a =
array([[46, 61, 30, 30],
       [21, 72, 55, 23],
       [17, 58, 75, 49],
       [66, 49, 11, 37],
       [29, 60, 57, 41],
       [50, 46, 38, 52],
       [42, 41, 55, 63],
       [38, 68, 35, 23],
       [46, 54, 36, 40],
       [29, 70, 45, 24],
       [37, 39, 65, 70],
       [32, 43, 69, 67],
       [42, 41, 53, 64],
       [27, 62, 57, 38],
       [71, 32, 21, 62]])
a[0, 0] = 46
a[0, 3] = 30
a[13, 2] = 57
a[13, 3] = 38
a[7, 2] = 35
a[:, 2] = [30, 55, 75, 11, 57, 38, 55, 35, 36, 45, 65, 69, 53, 57, 21]
a[10, 1] = 39
a[:, 1] = [61, 72, 58, 49, 60, 46, 41, 68, 54, 70, 39, 43, 41, 62, 32]
a[1] = [21, 72, 55, 23]
a[8, 3] = 40
a[5, 0] = 50
a[8, 1] = 54
a[11, 1] = 43
a[:, 3] = [30, 23, 49, 37, 41, 52, 63, 23, 40, 24, 70, 67, 64, 38, 62]
a[8, 2] = 36
a[10, 0] = 37
a[7, 3] = 23
a[10, 2] = 65
a[9, 1] = 70
a[9, 0] = 29
a[14, 0] = 71
a[11] = [32, 43, 69, 67]
a[5, 1] = 46
a[6, 2] = 55
a[4, 2] = 57
a[12, 1] = 41
a[4, 0] = 29
a[:, 0] = [46, 21, 17, 66, 29, 50, 42, 38, 46, 29, 37, 32, 42, 27, 71]

arr =
[[33 28 56 46 25 19 43 42 54 37 56 57 58 31]
 [54 45 43 46 46 54 46 58 50 55 49 30 40 44]
 [28 43 45 70 34 39 33 31 31 60 33 59 49 52]
 [41 46 47 64 34 53 51 33 44 49 40 55 49 57]
 [53 45 28 39 61 78 50 37 27 40 24 45 29 57]
 [50 53 47 44 50 47 45 54 50 51 51 36 45 44]
 [49 43 46 50 45 45 40 57 50 57 51 35 44 40]
 [47 65 31 27 73 48 39 37 25 38 27 42 32 52]
 [40 54 43 46 51 54 56 18 34 25 32 77 48 68]
 [58 37 39 15 53 45 61 42 52 15 48 44 37 37]]
arr[-10][-14] -> 33
arr[7] -> [47, 65, 31, 27, 73, 48, 39, 37, 25, 38, 27, 42, 32, 52]
arr[:, -9] -> [19, 54, 39, 53, 78, 47, 45, 48, 54, 45]
arr[:, 1] -> [28, 45, 43, 46, 45, 53, 43, 65, 54, 37]
arr[3][8] -> 44
arr[-4][1] -> 43
arr[7][13] -> 52
arr[:, -8] -> [43, 46, 33, 51, 50, 45, 40, 39, 56, 61]
arr[:, 8] -> [54, 50, 31, 44, 27, 50, 50, 25, 34, 52]
arr[-6][-10] -> 61
arr[5][-7] -> 54
arr[-7][-9] -> 53
arr[3][3] -> 64
arr[-7] -> [41, 46, 47, 64, 34, 53, 51, 33, 44, 49, 40, 55, 49, 57]
arr[3][-12] -> 47
arr[-8] -> [28, 43, 45, 70, 34, 39, 33, 31, 31, 60, 33, 59, 49, 52]
arr[-9][-3] -> 30
arr[2][-7] -> 31
arr[-6][-8] -> 50
arr[-5][-4] -> 51
arr[-9] -> [54, 45, 43, 46, 46, 54, 46, 58, 50, 55, 49, 30, 40, 44]
arr[-9][5] -> 54
arr[4] -> [53, 45, 28, 39, 61, 78, 50, 37, 27, 40, 24, 45, 29, 57]
arr[2][-5] -> 60
arr[5][1] -> 53
arr[-6][11] -> 45
arr[-7][-1] -> 57
arr[0][5] -> 19
arr[9][13] -> 37
arr[-6][-7] -> 37
arr[8][-13] -> 54
arr[:, 0] -> [33, 54, 28, 41, 53, 50, 49, 47, 40, 58]
arr[5][0] -> 50
arr[9] -> [58, 37, 39, 15, 53, 45, 61, 42, 52, 15, 48, 44, 37, 37]
arr[7][0] -> 47
arr[7][6] -> 39
arr[-2] -> [40, 54, 43, 46, 51, 54, 56, 18, 34, 25, 32, 77, 48, 68]
